Each path below is one point turned by a fixed rotation once a step. After each direction that follows a path, write how fast that rotation turns it, in degrees per step (0 if it stays still).
Each turn is a multiple of 5 degrees from 10 to 175, or 0.
Each row of a path follows its step; steps can be skipped.

step 0: [ -8.8  17.6  39.3   3.7 -24.0  16.2  -4.7 -27.9   4.1   3.4  49.6  -8.3
  20.6 -12.5 -11.7   4.3 -13.6  35.5   4.2  55.1 -20.7  15.4 -19.7 -41.3
  -2.4 -18.1 -29.1  44.2   5.8  18.6]
step 1: [-25.9  17.5  19.5   9.8  18.1   6.4   2.1 -34.2 -11.0  27.4  11.2 -23.0
  40.2 -17.9  -1.5   7.8  -0.8  24.2 -31.9  55.4  20.6  15.3  21.6 -38.2
  16.4  21.3  28.5  45.3  14.4   0.6]
step 2: [-20.5 -34.6  24.7  12.4   6.4   4.1  -8.5 -52.9  15.2  -4.4  35.3   4.5
  32.6 -19.1   0.2   0.5  -8.3 -11.7 -22.5  33.6  25.4  28.5   1.5  18.1
  20.3  16.1  57.4   7.5  33.0 -14.2]
step 3: [  3.8 -15.6   4.2  -5.7 -14.1   4.4 -38.5 -61.0   1.9   4.3  23.1  22.1
  31.1 -17.4 -27.2   7.6  14.7  -5.6  13.1  20.5  -8.0   1.5  -8.6 -14.1
 -17.0 -27.2  49.5 -31.7  53.7   8.5]
step 4: [-30.0  25.2 -10.9 -14.7 -13.6   3.0  -7.6 -10.3 -17.0  11.0   4.5 -16.1
  27.8   5.0  12.2  18.2  48.9 -17.3 -13.2  30.9 -34.3 -15.9  15.3   2.0
 -28.9 -16.2  43.6 -22.8  64.2  10.7]
step 5: [-22.6   3.8 -17.2  -0.9  -6.1  -5.9   6.6  -0.8 -10.7  14.7  76.3 -44.4
 -10.1   6.8  21.1   0.7  20.4 -42.1 -18.2   3.2 -19.5  -8.2 -12.8  31.3
 -26.1  -0.6  30.5   0.0  32.8  25.2]
step 6: [ 16.7  33.3 -34.1  -9.0  -6.8   7.5  -5.3  -5.5  -1.7  25.2  66.3 -25.6
 -26.0 -35.2   2.8   3.3  15.3 -44.1  13.3   2.5  11.3  27.1 -38.5 -23.5
 -34.5 -21.5  17.2   9.2   7.3   1.5]
step 7: [-19.9  40.5 -28.9 -22.0  15.0   6.9 -29.8  50.2  11.8   1.9  28.4  -5.3
  16.1 -33.6   5.7  11.4   4.1 -22.9   7.7  32.0 -20.9  50.7  -9.7 -15.2
 -27.6 -14.9  19.1  29.0   0.2 -33.0]
step 8: [-49.2 -24.4 -12.6  -0.4   8.0  -6.2  -3.7  42.4 -12.3 -10.4  57.9 -15.9
   8.4 -26.8 -17.0  18.6 -26.3  22.9  30.6  13.9 -24.1  13.8   2.0  -2.7
 -17.3  -7.0  25.8  41.6   3.0 -35.4]
step 9: [-35.7 -18.6   9.1  29.6 -23.8  11.3  19.0 -19.1 -15.9   7.5  10.6 -22.7
 -25.6 -44.3 -25.3  21.9 -10.3  16.5  56.3  47.3  -1.1  20.4   3.4  -2.2
 -21.3 -26.4  11.8  29.8  -1.7 -14.7]
step 10: [-34.4   2.4  52.6  38.9  -2.3  16.2 -14.7   1.3 -29.4   8.7  -6.3   1.3
   9.9  -6.2   3.3  -1.4 -12.0  -6.8  12.2  73.0  -3.8  41.8  -4.3  -9.0
 -17.9 -32.1  -2.4  26.4  17.6  27.0]
Directions:
[-14.7   3.5  -4.0  -8.6   4.5  13.9   6.3 -11.0 -10.0  -8.3  -4.6  -7.3
  -6.9  13.5   5.9  -9.4   3.3 -12.9   2.3   3.1  -4.6  -7.9 -17.3  -5.7
   3.6  -5.3 -12.6   9.6   0.6  17.3] => 65
[ 12.6 -11.8   5.9 -19.3  -9.7   3.1  -5.1 -12.7  -6.6   7.3   4.5  -1.2
 -17.1  -6.5  14.1   2.5  -3.1   3.9  16.5   4.3  10.3   7.0  -8.8  13.1
   2.7   5.2  -5.1  -3.6   3.3  -5.0] => 110
[  6.9  13.2   6.8   4.6  -8.0  -2.6   5.2 -18.8 -13.6  -9.7   5.5   7.3
  17.8   4.8  -5.5   8.8  -2.2   5.0  -4.8   4.3  -4.7   1.9  -1.9   2.8
  14.0  18.9 -14.0  -4.8  -7.4  -2.3] => 25
[ -0.3   3.3   0.5  -0.7  -6.8   1.0  22.0   1.1 -12.1  -7.7  -6.5   4.6
  -5.3  -5.2   7.3  12.5   8.7  -2.4  -1.2  -8.7  16.5  -4.2   0.5 -22.2
  -0.9  -0.4   5.1   2.6  13.0 -16.2] => 145
[ -2.9  -3.7  -5.5  12.9   3.5  -8.1  16.0 -15.1  -1.7   5.0  -1.2 -13.2
 -10.6  -3.5  -8.3  -1.4  -9.7 -13.9  -0.9  -0.7   9.4  -8.9   7.0  15.3
  -7.5  15.3   9.2  11.1  -8.5  -1.0] => 100

step 0: [ 37.3  -3.9   9.7   1.0 -21.3   3.4  21.5 -20.5  35.1   5.0  18.1 -25.1
 -35.8  -7.0  32.0  16.3   8.1  37.7  -0.1   9.1  20.3 -22.2  10.6   2.3
  20.5  43.9  25.5  29.0 -26.9  14.3]
step 1: [  6.1   3.2   9.3 -21.8   5.5  -4.3 -10.4  -2.0  22.6 -18.4   6.6  16.8
 -38.4   0.6 -31.1 -21.9   4.0  19.8  11.6 -11.3  33.5  36.9 -35.8  13.5
  56.5  22.8  12.2  33.6  -9.5  19.4]
step 2: [ 14.9 -24.3   1.7 -10.8  21.6 -13.3 -10.1 -26.6  34.8  11.8   0.7 -26.2
   8.8 -26.1 -16.8   1.4  31.9  26.7 -35.7  -5.3  19.8  -3.1 -23.0 -34.8
  22.5  -2.3  42.5  10.6 -40.1   6.6]
step 3: [ 28.5   8.2  -3.5  -6.0   6.3 -11.2  25.4   3.0  11.0  32.7  18.3 -26.1
 -14.6  22.9  20.1  -4.9  17.0  37.4  -4.8 -48.9  19.2   2.6 -26.6  34.0
  31.0  -7.3  -5.5  28.1 -36.6   8.4]
step 4: [ 21.6  34.2  11.1  18.3  35.2   6.4 -35.5  -5.0  42.2  35.5  13.5  11.1
   1.5 -20.3 -37.6 -17.4  11.2  13.8  -7.9 -25.0  23.1  13.6 -23.3  -6.1
  33.0  -0.9  -7.9  -5.0   2.2  30.3]
step 5: [-27.9 -23.1 -17.0  20.7  44.1 -17.5  15.1  -7.3  20.4  50.3  35.2 -21.9
  -3.8  17.5 -25.9  20.9   5.6   0.3 -29.3 -26.3  11.9   6.3 -17.9  -1.1
  10.0 -29.7  23.1  -3.7 -26.2  -6.4]
step 6: [ 56.9  39.0   0.5  38.4  -4.3  -2.5  10.2  -5.4  12.9  46.8  29.8 -14.9
 -18.4   9.6 -14.4  25.6 -15.9  -7.8  -6.5 -35.3  16.0 -28.3  15.0  12.6
  11.3  -1.4  -6.3   2.2 -10.5  14.9]
step 7: [-15.9  10.6   5.1  18.1  40.6  16.6   5.9   6.2  14.9  41.4  35.2  29.8
 -50.7  11.5 -42.8   7.7 -13.2 -17.2  -2.2  15.7  25.8   5.4 -28.5   0.0
  23.8  22.9  -5.4  -6.4  18.9  -2.1]
step 8: [ 22.5 -42.0   0.0  26.4  13.8   0.9  -3.0 -30.4  19.6   6.9  37.9 -15.1
 -20.9  20.1 -43.3  25.3 -19.4 -15.2 -12.1   3.0  15.0 -25.9  26.6 -13.8
  -7.3   5.8  49.2   5.5 -17.5  -6.0]
step 9: [ 46.8   1.7   7.4 -18.3  -6.6   6.4  19.7  -1.6 -25.5  24.3  24.8 -12.5
 -52.1  16.8  -5.2  25.2 -12.4 -30.0  -2.9  -4.3  22.1 -14.8 -18.8   4.0
  23.9  36.7 -10.2  42.7  -3.3 -10.8]
step 10: [ 33.3 -27.5  24.4  -6.3  42.8  31.0 -41.6  -1.4  22.3   0.5  12.3  22.9
 -34.6  -7.8 -10.3 -12.3 -18.5  15.4  -1.4  19.8  25.6 -16.3 -17.6  -4.0
  11.4  44.5  32.2   9.1   4.6   1.6]
Directions:
[ -0.4 -14.9   9.6  12.0  -6.0  10.1  -7.6  -2.4   5.0  -7.9  16.5   0.0
  -6.1  -0.4  -4.3  -2.5  10.5   6.6   8.0   8.9  -8.0   4.8 -15.3  11.0
  -2.3  -1.0 -13.8  -9.0   8.3  18.0] => 115
[-17.3  -1.8  -4.2 -10.6   9.5   3.9  -5.9 -16.5  13.8   2.7   0.6   6.0
  11.6   6.4  -7.4  -4.4 -10.6   4.0  17.8   5.1   9.8  -0.4  11.3  -1.6
   4.1  -2.3  -6.2  13.9  11.2   8.9] => 115
[-11.5   0.0  12.2  -4.1  12.0  -4.8 -10.4   3.9   8.9  -9.9  -0.8  10.9
  -1.5  -6.4 -10.4  -7.3 -12.2   2.6 -13.0  13.7   6.8  -1.2 -13.7  -8.1
  -0.9 -10.4   3.8 -16.2  -5.2 -13.1] => 125
[  7.0   1.5  -1.1  -8.4   1.1   6.8  16.8  -8.2  15.5  -2.9   1.9   4.9
  11.0  -3.1   6.3  -0.1  -8.5   3.1  -2.1 -22.8  -7.3  12.3 -19.5 -10.3
 -11.7   0.1   1.8  -4.0   8.0   1.8] => 35
[ 11.3 -11.9   5.4  -2.1  10.6  12.8 -11.1   1.1 -14.3   6.6   9.6   3.1
  -0.8  10.5   0.4   6.6 -16.4 -19.7   0.5  -0.2  -1.9  -8.6   0.3  -2.3
 -15.1   4.9  -2.3   0.5  13.7 -10.0] => 25
[ -8.2  16.4   4.9   8.2   4.7  13.2  -9.9  11.3   4.6  -1.1  -4.6   6.0
 -11.8   3.7   0.7 -11.3  14.7  -8.0  14.4  -6.3  -0.5   5.8  -4.3  -4.0
  -5.8   1.1  22.7   7.2   8.7  -1.7] => 120
[-22.2  -2.2   0.0 -12.4   2.7  -6.6  14.4   5.4 -12.3   5.1   9.3  -3.3
 -11.7  15.4   6.3  -0.2   3.9  -5.7  -0.1   0.5   2.8  16.5 -14.0   3.0
   6.7  -1.5 -11.0   6.3   2.1 -10.7] => 175
[ -2.8 -10.1  -6.2   6.4  -0.2  -5.1  -6.6 -13.8 -14.1   7.2  -3.9  10.1
 -11.5 -13.4  -6.7 -11.3   1.3  10.8  -2.7 -12.6  10.1  18.3  10.2   0.9
  -8.5  10.5  -1.4  -8.8   7.1  -6.8] => 120

step 0: [ -2.2  30.9  51.6 -16.2  39.7  -4.6  -7.0  31.0 -20.7  17.9  16.8   5.3
   5.9 -15.8  55.7   3.2   2.4  -0.6  21.4  -1.0  22.3  -4.8  -7.6  45.6
 -16.5   1.9   6.6 -18.8 -28.6  13.5]
step 1: [ -2.8 -12.4  36.2 -18.3 -40.4  15.2  28.8  -8.7 -15.2 -34.8  20.3  46.5
   7.6  20.3  13.3   5.8  16.2 -49.4   3.0  31.4   1.0  26.8 -22.4 -24.0
 -12.9  16.4  -5.8  -9.2   0.5 -26.0]
step 2: [-35.9  -9.1   9.1  -5.2 -33.7  -2.2 -55.6  14.5  35.3 -20.0 -32.2 -15.5
  26.5 -20.1   0.1  22.8   3.3  -7.0 -11.5   6.8 -13.0  -4.8 -45.6  29.7
   4.0  14.3  26.2 -19.9   7.4  29.2]
step 3: [-27.7  22.6   2.1  14.1 -17.4  -7.8  14.2  -2.9  -2.6  13.9   5.8 -31.0
  36.0  37.9 -49.0  -4.4  -4.2  28.6  48.5 -11.2  12.6  15.9  -7.0 -35.0
  -8.1  31.9  19.8 -18.1  -7.7 -29.0]
step 4: [ -5.5 -19.5   4.6 -11.4 -13.0  24.9 -23.2  26.4  15.0  17.3   4.9   2.7
   2.8  28.2   1.3 -51.7   3.7  32.2 -22.4   4.9  29.6 -37.8  -2.2  36.3
 -38.4 -17.2  -1.5  22.3 -44.1 -14.3]
step 5: [-57.0  25.4  -8.5  12.2  21.5   0.0  30.2  -3.7 -14.8  10.7  23.5  54.3
   5.5  34.7  12.5   4.1   9.3  -0.2 -30.5  -2.9  -1.8  46.2  10.2  16.3
  25.1   1.3  21.5   8.0 -23.0  12.0]
step 6: [-13.4 -61.4   5.7 -45.5  22.0 -18.6 -20.8  -9.4  -7.4  -5.6  -7.6  18.7
 -12.5  19.5 -14.0  16.8 -19.6 -27.6  -4.9 -17.8  -4.4  -3.0 -47.7 -28.2
 -14.3   1.0   5.9  37.5  -7.5  32.0]
step 7: [ -8.8  26.2  26.0 -26.7  -9.0   2.5   3.5 -28.8   6.6  35.9 -46.7 -30.5
  42.7   5.9  26.8  10.8 -17.0  33.1  13.7  26.4   5.8  32.7   5.2  -8.9
  19.1  11.4   0.4  28.6  24.2  30.7]
step 8: [ -9.2   8.1   6.6 -18.1  11.1  15.6  -1.3 -20.6  12.5   0.5  -9.8 -46.3
  -2.6  17.2 -17.7  23.3  48.5 -13.2 -21.2 -14.2  25.4   1.2  -5.3  -7.6
 -36.2  -7.7 -36.5  20.7  -8.5 -61.4]
step 9: [  9.7  -7.6  26.5  62.3 -12.7   9.4  -2.9   5.1  12.3  46.1  -1.4  -0.7
   8.2  28.5   7.0   4.4 -16.4 -20.8 -41.6 -17.4  13.0 -10.5  -8.4  47.3
  41.3  18.1 -20.9   6.2  -3.5  -0.1]
step 10: [ -9.3  19.7 -12.6  19.8  22.7 -49.3  53.8  13.2 -50.5   0.0 -19.9   3.2
  -5.7  10.0  -0.6  -0.6   6.8 -19.7  -7.0 -12.3   5.2 -14.0 -54.3   9.0
 -37.0   0.7  18.2  12.7  17.6   0.4]
Directions:
[  4.0   5.7   3.1 -13.7   3.1 -10.3 -14.0   1.1 -18.1   7.4   6.5  19.6
 -11.2  -3.8  -3.0  -6.0  -1.5  -7.2   5.6   2.4  -8.5  17.7   5.1   8.9
  -9.8   1.7  -6.6   8.5   1.4  11.6] => 65
[  0.2  13.1  -2.5   1.7  -6.5   9.7 -18.0  13.3  -1.7  10.9  -0.8   3.7
  -6.9   1.6  20.0  12.6   0.2  16.4  -4.5  -1.5   5.1  -8.2   0.2   2.8
  12.9  10.2   6.2   0.7   9.1  11.9] => 155
[  4.0 -16.9  -2.2   0.7 -12.5  17.3   0.0   3.6  -4.3 -14.1   2.2  -5.1
 -16.0   8.4   2.1  -2.3   6.7   0.7   0.7 -19.4   0.2   0.4  -0.8  -9.6
 -17.4   9.5  -8.4   9.3   2.9   7.5] => 155
[ -3.8   5.7  -1.8 -16.5   6.6  14.6   1.0  -1.9   9.0  -4.1  -0.4   3.9
  -5.3  16.2   9.7 -13.9  10.8  -4.6  -9.0  12.8   5.0   1.3  12.3   7.6
  -3.0  -0.6 -10.2 -15.4  12.2  -9.9] => 100
[  7.0   0.9  16.7  11.2  15.5  -0.3  -4.1  -9.5  -4.8   1.0 -14.1  -8.2
  -6.2  -4.3  20.9   8.4  -2.4  -9.1   0.5  -0.5   5.0   8.2  -6.1  -6.2
   3.6  -3.3 -21.6   5.2   2.4  -7.2] => 40
[ -7.9 -11.3   1.0   6.7   6.3   1.4  -1.5   7.3  -2.1   3.3 -15.1   1.8
 -12.9   5.4 -12.8   2.0 -16.7  -4.0  -2.9  -3.1   0.3  10.3  -8.9   0.5
   0.2  -6.6  13.0 -14.9  24.6   2.1] => 95
[  4.7   1.1   1.4   5.8 -11.3 -14.1  10.0  -6.8   1.4  -2.8 -17.3  18.7
 -10.3  14.1   0.0   9.4   2.2   7.1   7.2   3.8  -1.3   2.3  15.2  -6.8
   2.3  13.8   5.8   4.0  -1.0 -15.8] => 170

step 0: [ 60.1 -34.8  40.3  13.6  15.3  -4.6  -1.4 -14.9 -26.8 -34.8 -43.5 -11.5
  38.6   1.3 -29.7  -2.6 -24.6 -38.7  20.5  20.1 -27.6  13.2   2.1 -26.0
  25.0 -11.1 -12.5   8.9 -39.3  -1.9]
step 1: [ 11.8 -24.3  20.3  37.2 -54.7  13.7  35.3  31.3   4.1 -11.9 -20.8   1.3
   5.6  16.1  26.9  39.2 -16.0  29.5  59.7 -32.2 -34.5   1.3  -9.3  20.6
   1.4  37.5   7.7  20.4 -18.4   9.7]
step 2: [-27.1  33.3  20.0 -25.9   7.3 -67.9  26.7 -22.1  -4.0 -37.8 -13.8   1.4
   2.0 -16.8   2.1  36.7  35.3 -20.7  38.2   5.0 -19.8  14.5   6.9   5.7
 -28.9  19.7  36.2  -0.7  -8.4  41.2]
step 3: [-16.8 -46.8  38.2  -0.1  30.8 -31.2  11.9 -16.3  -4.6  18.9  -5.1  -5.4
   9.3   6.1  35.6  -1.0  -7.1 -20.7  -1.1 -52.0   0.8  30.2  20.5 -57.9
  12.8 -19.7  22.5  -7.8 -58.8  -7.6]
step 4: [ 15.4  28.5  32.0 -11.9  -0.6  33.3  -6.9 -15.8 -38.7  23.7   2.3  39.8
  10.6   8.7   8.0  28.5   6.6  12.5  18.1 -36.2 -36.8   9.3  23.9 -22.2
  19.5  46.5 -50.3  41.5 -27.9  20.6]
step 5: [-23.9  36.7  -3.4  11.9  -0.4  21.7   2.0 -10.4 -32.9   7.9 -10.2  24.7
  10.2  14.7  72.9  19.4 -22.5 -16.1  29.9  11.5  -2.9   2.6 -16.3 -27.1
 -62.5   8.1  46.1   4.2  20.1  30.2]
step 6: [ 24.7  -1.6  -4.5 -29.3  29.9 -27.3  20.4 -35.1 -47.8  18.3  48.3 -32.5
 -15.6 -40.8  59.4  31.2  -9.3 -13.8 -13.1 -20.6  12.4 -15.8  19.9  15.2
  -1.5  -9.1   5.8 -25.9 -22.0   5.8]
step 7: [ -5.2 -40.9   2.1  -9.0  31.5  32.9 -44.9  -6.4 -56.4   6.0 -15.7   7.9
   8.8 -40.4 -12.1   5.3 -37.2 -35.1  20.7  -7.0 -26.4 -24.2  36.8 -38.0
  18.8  26.7  -5.0  -4.2  13.9 -28.9]
step 8: [  9.3 -39.7  26.4   7.6 -15.0  17.1 -18.8  53.2 -49.4  -0.5  50.9  13.1
   5.2  24.9  20.7  27.5 -15.5  17.9   8.1  -1.8  17.0   0.1  -9.6  17.4
 -39.8  51.2   6.2  18.3  34.6  10.9]
step 9: [ 46.6   2.8  -1.8   0.7  25.0 -44.3  -5.0 -10.3 -37.4 -20.4  24.3 -23.7
  28.2 -36.2   5.9  18.5  -2.1  -6.9   0.0  74.8 -20.0  29.9 -19.9  -3.1
  -3.3   5.0  45.4  -4.4  13.4  28.3]
step 10: [ 16.3 -79.8   7.3  13.5  -1.4 -21.5  12.9 -13.4 -31.3  16.8 -32.5 -45.0
   4.4 -26.8  25.9 -14.1 -12.1  44.6  18.1 -14.1 -14.5  -0.8  -0.3  -7.5
  38.3  10.8  27.3  -4.5  -3.8 -39.4]
Directions:
[ -7.1  12.7  -7.8   4.2  -2.8   5.8   1.9   3.2   7.7   0.0  -3.5  -8.1
  -8.9  14.8 -15.3 -13.1 -11.8   8.9 -16.8   2.7   4.6   0.3  18.7   5.8
   8.6  -3.9   2.7 -10.6   4.1  12.9] => 0
[ -4.7   1.7  10.4   0.5  -4.9  10.7   3.1  -2.0  -7.9   6.4   5.7  15.6
   1.0   5.6  10.7  10.9   5.2  -8.9  -2.0  19.2   8.5 -20.0   9.2   3.1
  13.5 -11.1  -0.3 -12.5   2.9  -6.6] => 40
[ -9.4  -3.9 -13.1  15.2  -7.1  16.3  -6.4  -6.1  -0.6   2.6  -2.0 -11.8
   4.6  -3.3  -1.4   8.2   9.0   9.2   0.8  -2.1 -20.3  -5.2   5.5  -4.1
  14.5  13.8  -8.4  -0.8  -8.5 -11.6] => 115
[  4.9 -12.8   8.8  -9.9   8.1   1.2  -2.7 -10.7  -1.9  20.0 -10.1   0.0
  10.4   1.2 -11.4 -11.9   8.7  -6.9  -5.2 -13.7  -5.2  -3.6  -0.9   9.0
  -2.4   4.3   2.3 -23.5  -1.3  -1.9] => 100
[-27.1 -13.3  -0.6  -5.2  11.8  -8.6  -4.0  14.3   4.1  -3.6  15.8   6.1
  -8.7  -5.0 -14.8   8.7   3.7  -8.9   4.4  -9.4  -1.1   1.6  11.2  -4.0
   0.7  -1.8  -4.9  -4.7   2.0  -1.6] => 80
[-13.3   1.4  17.8  -0.5  -8.0   0.5  20.1   4.7   5.4  -5.9 -12.1  -6.1
   5.1  -5.9  -8.9   6.5  -6.0  -2.3 -13.4   0.5  -8.3 -12.2 -14.2  -2.9
  -6.5  -6.8 -10.5   1.8 -13.7   5.8] => 25
